(in the rows, 128 means zero)
Named moves (each a turn or a mirror), then the moves between two rows, first move first; the first pair answered
move vinu:
[112 134 162 126 123 120 135 163 124 122 131 109 133 115 115 129 112  66
 136  79 116 157 154 123  85 106 101 142] -> [147 110 153 102 122 134 116 152 101 111 121 113 155 113 133 159  99  77
 128  83 120 173 153 119  96 119 115 122]
[121 118 143 136 121 158 124 125 106 118 142 129 117 122 131 122 125 161
 130 134 130 150 134 119 159 152 155  92] -> [ 91 136 151 156 122 146 138 135 125 126 153 124 100 124 117  98 135 150
 136 129 126 137 135 124 150 143 144 108]
[108 147 121 124 102 111 119 151 117 105 159 117 106 131 156 164 115 155
 132 167 143 139 155 108 147 115 136  83] -> [ 88 157 125 137 103 102 128 158 129 110 164 114  93 133 147 148 122 149
 136 164 141 130 156 110 140 108 129  95]
move zuno:
[132 131 117 140 145 128 124 123 109 107 115 137 160 110 136 154 137 153
 131 143 124 122 126 103 139 141 153 118] -> [140 127 116 135 148 140 114 126 116 112 123 129 160 116 142 148 125 160
 133 141 132 126 132 110 150 150 154 119]
[146 165  98 134 125 110 109 131 123  92 123 132 102 100 168 147 124 156
 188 160 150 112 126  95 132 134 171 113] -> [152 157 104 135 131 146  98 142 148 113 148 114 105 119 170 121 103 171
 183 149 165 121 140 121 158 157 164 126]
[147 150 115 141 150 145 106 129 171 125 119 114 101 141 138 116 107 156
 166 143 169 118 116 143 147 144 131 139] -> [124 153 126 158 149 148 126 132 179 138 123 114 106 148 114 100 120 151
 150 133 159 111 115 151 146 145 121 155]
[120 131 110 152 134 146 129 107 167 101 123 137 174 190 121  91 140 130
  86 136 126  95  99 136 115 105 146 163] -> [118 136 107 149 131 127 135 102 152  90 110 148 173 178 122 107 151 122
  90 145 119  91  92 121 100  93 150 154]
move Rig:
[120  97 151  85 100 122 147 131 148 143 127 126 129 141 110 124 140 114
 116 125  92 137 150 148 136 115  74 117] -> [128 116 138  86 109 118 126 140 174 143 140 114 103 140 136 108 130 119
 148 129 113 126 157 150 136 113  76 126]
[ 93  95 135  94 148  81 154 142  86 103 104 147 126 121 108 129 122  99
 117 132 110 141 121 117 124  74 125 125] -> [108  99 126  82 159  79 139 151 115 103 104 133 115 123 121 119 115  89
 135 126 123 140 129 129 118  65 108 139]
[182 105 123 128 137 156 102 123 136 136 116 121 157 147 131 143 121 145
 125 112 121 132 125 128 154 138 139 138] -> [183 112 119 130 139 155  96 126 142 135 121 118 148 147 139 138 119 148
 134 115 126 128 127 127 156 138 143 138]

(two moves a pair)
[134 160 105  95 121 102 113 142 142 116 138  96 102 116 138 116 134 105
 137 138 146 100 125 147 127 133 104 148] -> [151 143 107  87 124 130 104 138 141 124 143  91 121 127 137 116 121 119
 121 131 151 111 131 160 149 152 107 146]
vinu then zuno
[140 120 122 125 133 129 102 122 111 116 141 149 141 111 142 128  85 161
 120 136 145 119 120 109 132 161 170 128] -> [ 94 151 131 153 133 100 127 132 131 122 147 148 112 108 121  98 109 141
 130 133 135  95 117 106 110 138 155 149]
vinu then zuno
[130 136 130 127 113 107 144 127 120 123 122 146 111 123 122 127 141 116
 120 135 127 119 120 118 124 110 135 136] -> [147 122 126 110 115 113 134 124 119 122 115 144 124 125 128 140 135 113
 115 132 130 128 120 124 125 108 131 134]
vinu then Rig
[141 108 127 129 150 140 121 120 123 124 153  99  97 119 147 148  95 112
 169 112 122 148  84 121 129 131 100 108] -> [114 126 133 153 145 134 134 121 118 126 163 106  83 115 141 137 103 121
 172 118 118 136  80 111 130 135 112 106]
vinu then Rig
[ 75 185 150 216 121 156 127 121 130 158 162 142 112 137 106  70 156 200
 132 154 120  82 109 119 168 168 185 141] -> [113 113 165 168 110 179 144  90  72 154 121 164 195 141  75 134 160 183
  62 137  89 124 100 128 172 171 175 115]
Rig then vinu
[132 130 111 126 145 129 118 135 144 129 124 126 124 124 141 121 133 119
 139 117 139 130 138 122 133 116 116 137] -> [116 136 116 146 136 128 128 127 114 128 130 140 125 118 134 129 138 136
 129 128 131 127 131 106 142 130 141 121]
Rig then Rig
[139 103 148 138 119 126 104 117 178 132  91 140 144 130 124 148 155 144
  97 119 122 106 147 152 132 100  84 141] -> [132 124 140 150 123 119  96 125 194 134 100 133 121 127 136 134 153 150
 119 126 131  93 149 147 131 100  90 147]
Rig then zuno
[124 125 130 129 144 116 156 123 144 130  99 138 147 133  97 120 164 108
 109 103 113 132 119 137 105 101  97 145] -> [149 138 108 112 151  99 127 126 152 110  96 132 122 122 135 132 151 107
 150 119 133 129 119 124  95  90 104 138]
zuno then Rig
[129 130 112 125 115  74 148  91 127 110 105 158 160 109 107 145 174  97
 125  99  55 129 128  98  95  82 110 112] -> [182 111  91  90 118  91 103  88 121  94 109 149 160 107 156 171 137 114
 148 112  83 151 134  97 111  98 126  89]
vinu then zuno
[149 114 113 117 136 122 117 127 118 119 118 131 126 118 148 146 127 133
 139 145 137 134 126 117 126 133 143 110] -> [104 136 128 149 132 108 145 134 125 127 129 134 110 119 123 121 146 126
 135 141 125 116 123 114 116 126 138 123]
vinu then Rig
[147 117  76  91  98 209 109 136 171 123 114 127 149 136 131 152 118 125
 160 102 141 121 124 122 115 149 144 115] -> [ 88 160  88 142  91 189 134 147 178 132 136 130 112 132 114 114 136 133
 174 111 135  94 121 110 110 147 155 125]
vinu then Rig
[ 93 109 149 148  84 133 145 148  95 110 181 150  97 137 152 167  91  68
 130 137 113 153 160 145 129 160 153  78] -> [100  93 156 134  87 143 149 149 103 115 178 144 113 146 142 166  89  55
 116 124 112 162 164 162 129 158 134  86]
zuno then Rig
[134 116 126 106 128 117 110 142 153 120 107 121 118 129 149 139 128 105
 144 121 139 139 116 106 122 103 114 124] -> [129 114 133 113 129 137 113 148 170 136 121 112 122 142 139 116 123 112
 134 111 143 140 125 125 137 115 106 137]
zuno then zuno
[164 131 118 106 141 162  83 146 164 135 152 102 121 141 163 101  91 147
 157 119 174 141 148 151 161 149 125 138] -> [ 79 153 151 162 132 128 160 142 156 152 131 127 133 137  79  75 159 116
 111 102 119 110 130 141 128 118 101 168]
zuno then zuno
[ 94 142  95 105 122 103 124  94 149 159  90 120 171 151 146  93 185 117
 127 141 154 128 161 150 122 136 104 136] -> [105 143  88  96 121  90 117  91 137 147  81 125 167 141 159 111 182 115
 137 151 154 130 157 139 114 130 112 125]
zuno then zuno
[110  99 180 124 119 180 168 130  93 142 112 129 179 145 119 113 138 135
  96  97  89 132 138 164  94 143 144 150] -> [ 98 110 176 127 116 150 180 124  79 129  97 140 169 131 117 126 155 120
 104 107  78 124 126 145  71 122 146 146]
zuno then vinu
[158 142 109 110 132 156 126 109 147 117 138 126 129 117 131 138 104 142
 108 118 147 125 142 138 141 144 162 123] -> [117 167 120 137 130 142 148 118 162 126 149 124 109 118 109 109 119 134
 109 114 139 108 141 139 130 134 152 140]
Rig then vinu
[109 155 145 152 146  93 134 142 117 113 162 131 102 133 111 107 152 116
 128 105 126 113 151  90 119 137 100 155] -> [167 112 135 115 147 137 101 126  94 110 158 131 139 143 137 141 120 144
 112 105 140 143 156  99 153 171 119 130]
vinu then zuno
[107 162 118 147 129 100 131 133 155 137 134 124 106 114 130  99 138 125
 159 132 132  98 127 122 118 107 119 137] -> [165 117 111 112 132 150  98 120 139 141 136 119 146 130 151 123 103 156
 139 129 148 129 137 137 158 146 135 115]
vinu then zuno
[132 126 127 134 122 134 119 140 141 126 152 128 126 133 151 122 105 148
 134 121 146 130 136 122 151 146 137 130] -> [133 117 133 133 119 142 124 135 133 130 149 133 141 136 140 125 108 152
 120 117 139 133 135 125 156 151 137 130]
zuno then vinu
[178 108 102 117 115 116  85 150 113 106 115 129 135 123 193 151  76 125
 188 138 172 132 127 135 132 117 146  82] -> [115 111 144 169 118 162 130 167 162 165 150 112 154 168 119  69  92 133
 133  96 156 118 144 186 162 141 111 137]
zuno then zuno
[150 108 133 112 130 163 115 114 162 146 135 120 174 118 160 120 137 130
  89 127 134 153 140 138 155 138 154 156] -> [145 126 127 126 129 160 107 115 161 144 146 120 155 113 173 113 132 146
 106 139 142 145 141 126 161 146 173 150]
Rig then Rig
[166 153 128 137 124 132 153 131 182 107  93 133 106 163 152 152  97 135
 175 135 134 132  93 129 110 102  96 146] -> [155 165 130 159 119 145 150 131 172 110 113 136  95 165 160 141  90 164
 178 146 140 127  96 122 132 126 123 136]
Rig then zuno
[ 58 175 149 184 123 120 172 140 145 174 141 141 120 126  85  82 183 123
 118 135 107  82 113 126 111 132 133 155] -> [133 168 104 127 121  81 116 126  99 113 110 154  98  86 169 165 155 122
 178 178 131 100 100  79  88 116 171  98]
zuno then zuno
[179 146  58 133 147 159  64 137 198 146 157  98 112 109 163 111 130 194
 128 115 156 112 154 121 142 181 149 145] -> [117 156  88 186 132 163 117 131 175 167 165 118 127 115 107  88 163 206
  85 109 123  96 146 116 151 195 159 150]
zuno then Rig
[140 100 143 131 141 153 143 109 119 141 106 144 183 136  89 126 140 133
  74 106 107 128 119 142 147 131 114 154] -> [116 118 143 144 138 123 158 111 118 133  99 151 167 124  81 125 159 119
  84 112  98 115 111 128 123 110 110 157]
zuno then vinu
[111 129 112 131 113 153  92 139 145 148 134 111 133 120 135 127 122 132
 132 110 150 110 118 151 165 144 126 139] -> [120 113 114 125 109 156  97 129 125 144 121 120 153 118 129 147 128 134
 114 108 140 116 113 146 168 147 131 128]
zuno then vinu
[126 135 125 107 117 147 104 120 150 136 149 128 128 159 117 117 121 148
 153 132 143 115 112 126 121 105 152 127] -> [109 139 133 122 113 148 117 119 140 141 151 134 132 160 103 113 130 151
 141 130 134 112 110 122 124 108 155 127]
zuno then Rig
[100 180 132 176 122 127 106 126 127 122 159 151 124 106 120  89 135 175
 135 130 117 103 126 114 151 121 164 118] -> [111 140 145 157 115 137 123 106  89 120 135 166 171 108  94 124 142 165
  89 119  92 124 119 118 153 122 160 102]
Rig then vinu
[121 104 149  89 114 123 134 121  95 107 136 122 135 123 129 145  94  78
 142 139 130 153 122 128 113 129 110  93] -> [ 93 132 152 110 119 109 142 134 123 115 150 114 108 125 124 112 101  73
 161 136 133 136 125 130 104 120 101 112]
vinu then Rig
[158 129 115 117 138 123 115 130 146 112 130 130 103 117 138 128 119 119
 157 133 138 128 116 128 113 131 121 131] -> [137 127 127 138 124 124 136 118 104 111 129 150 116 112 121 142 131 136
 134 143 120 128 106 108 122 145 146 111]
Rig then Rig
[148 129 106 131 130 105 163 139 163 130  92 114 144  96 115 148 205 111
 127 134 108 105 142 130  92  82 119 155] -> [164 132  94 117 131 101 146 140 164 119  95 109 131  89 138 159 192 111
 149 144 120 109 144 125  88  80 126 145]
zuno then vinu
[163 147  83  88 138  84  92 140 143  94 107 127  96 100 184 155 126 112
 190 146 158 145 122 112  91  94 123  94] -> [104 178 100 145 123  71 123 137 113  98 125 147  77  91 161 138 147 136
 187 163 141 124 113  85  97 108 156  84]
vinu then Rig
[124  98 160 122 100 155 119 154 177 155 170  95 129 125  98 101 125 112
 113  82 163 160 119 159 136 119  87 149] -> [163  65 151  95  92 151 114 126 120 132 132 122 171 108 105 166 132 117
  90  93 147 176 103 133 135 120 109 114]
zuno then vinu
[106 124 150 120 150 145 156 135 146 123 144 121 136 123 109  98 135 122
 131 125 132 132 138 178 143 123 112 154] -> [149 108 132  99 149 160 126 124 122 110 138 126 148 119 141 128 115 144
 137 137 146 145 139 166 162 142 138 129]
Rig then vinu
